a =
[[-20 -62 -12  36 -10 -10 -59  21  12 -47  40  40  24  -7  18   1]
 [  7 -27  60  20  21 -15 -23  44 -47 -57  31  32 -25  22 -25 -25]
 [ -3  24  12  -5   0  19  11 -11 -24 -16 -33   2 -28 -18 -31  12]]
Rows and columns are numbered from 1.
Read off the entry just left of the largest entry.
Answer: -27
The top entry of the column that holds the smallest entry: -62
The entry in the top-right corner -> 1
The entry in row 2 and column 1 is 7
The entry in row 2 and column 3: 60
The bottom-left entry: -3
The top-left entry: -20
Read off the entry at row 3, column 2.
Answer: 24
Read off the entry in row 1 and column 3.
Answer: -12
Read off the entry in the bottom-right corner.
Answer: 12
Read off the entry just right of the largest entry.
Answer: 20
The entry directly above 19 -> -15
The entry directly below 1 is -25

Read these off the table that follows. Rows and columns are numbered from 1.
1) Which number is the entry at row 1, column 1?
2) Which number is the top-right entry?
3) Which number is the entry in the bottom-right corner?
4) Which number is the smallest entry?
5) Which number is the entry in row 2 and column 1?
6) Which number is the top entry of the column that holds the largest entry?
7) Which number is the entry in row 1 and column 3?
8) Which number is the maximum?
11, 21, -21, 34, 16, 19, -34, 14, -29, 22, -25
-16, 11, 2, 32, 23, 7, -25, -6, 4, 21, -19
-36, 19, -4, 7, -23, 0, 23, -23, 29, -36, 7
-34, 37, -32, 1, -40, 15, 17, -37, 11, -29, -1
20, -29, 29, -19, -1, 3, 27, -18, 26, 14, -18
2, -15, 14, 9, 10, -10, -3, 15, 3, -6, -6
8, 28, -27, 15, -4, 29, -14, -11, -19, 22, -20
20, -1, 3, -30, -25, 21, 38, -30, 18, 10, -7
18, -20, 12, 0, 26, -16, -22, 35, -20, 13, 9
17, 60, -46, -25, -39, 44, 24, -14, -18, 14, 35
8, -21, 36, -19, 15, -15, 20, 12, 23, 7, 30
29, -5, 9, -26, -22, 28, 41, -33, 23, 20, -21
1) 11
2) -25
3) -21
4) -46
5) -16
6) 21
7) -21
8) 60

-13, -17, 29, 35, 32, 16, -51, 19, -16, 40, -57, -12, -24, 37, -10
The second entry from the left is -17
Read off the 3rd entry.
Answer: 29
The first entry from the left -> -13
The first entry from the right -> -10
Read off the 2nd entry from the right.
Answer: 37
The third entry from the right -> -24
The 4th entry: 35
The largest entry: 40

Read these off the table that follows. Indices start at 1.
1) Read off the top-right entry.
2) Read off the entry at row 1, column 1.
3) Read off the entry in row 3 and column 1.
4) Read off the entry at row 2, column 3.
5) Read off the entry in row 1 and column 3.
6) Read off the entry at row 3, column 3.
7) Read off the entry just right of the largest entry.
8) Read off the entry at row 2, column 2.
 12   10   -6   24   18    4  -19   30   -3  -28   17  -12   18
-12    3  -26    2   -1   22  -30  -15    9   13   21   13  -24
 -1  -14   20   24   21    0  -12   18  -27  -29    9    5   22
 -8   -2  -12   26   -9    9   42    4  -17   23  -21   -8    3
 16   11   -6   21   20   10  -23   31    2  -26   16  -13   17
 19   -4  -11    8   -9  -17   -6  -12   -5   24  -18   10  -27
 -8   17   -4    9    5   11  -40    2  -17   -4   20   11   26
-19   10  -19    0   -2   17  -34  -14   10    7   20   12  -23
 20    9    4    5   29   24  -32   29    2  -17   11  -12   14
  9  -19   19   21   21    8  -11    7  -28  -27   -4    3   21
  9   13   18    6   14   13  -40    2  -19   -2   19    8   25
-15   -9   -9   29  -10   -9   18   -5  -12   38  -19  -11    1
-11  -15   -2   29   -9  -16    1   -9  -11   45  -18   -9  -14
-17    8  -22    1   -2   20  -33  -14   10    8   21   12  -24
1) 18
2) 12
3) -1
4) -26
5) -6
6) 20
7) -18
8) 3

Read these off the matrix that follows.
1) Report the entry in the top-right corner.
2) Report the entry just right of the centre entry.
3) Report the bottom-right entry.
4) Report the second entry on the main diagonal.
5) Report the 3rd entry on the main diagonal.
6) Report the entry directly above the centre entry.
7) Report the 4th entry from the end, reading row by row.
8) Report the second smallest entry.
array([[-27,  -2,   1,   8, -13, -18,  -1,   9, -17],
       [ 18,  -3,  30,  23, -31,  22,   3, -27, -25],
       [-39,   4,  30,  15,   6,  -7, -32,  14,  -7],
       [ 34,  30, -29, -19, -35,   4,  19, -27,   7],
       [ 12,  18,   0,  22,  14, -15,  21,  26, -18],
       [-12,  20,  23,  13,   7,  13, -21,  -6, -12],
       [ 22,  36, -41, -49,  25,  -1,  12,  -4,  21],
       [ -9, -30, -34, -46,  22,  19, -14,  23,  -3],
       [ 32,  34,   2,  16, -26,  -4,  30,  -8, -11]])
1) -17
2) -15
3) -11
4) -3
5) 30
6) -35
7) -4
8) -46
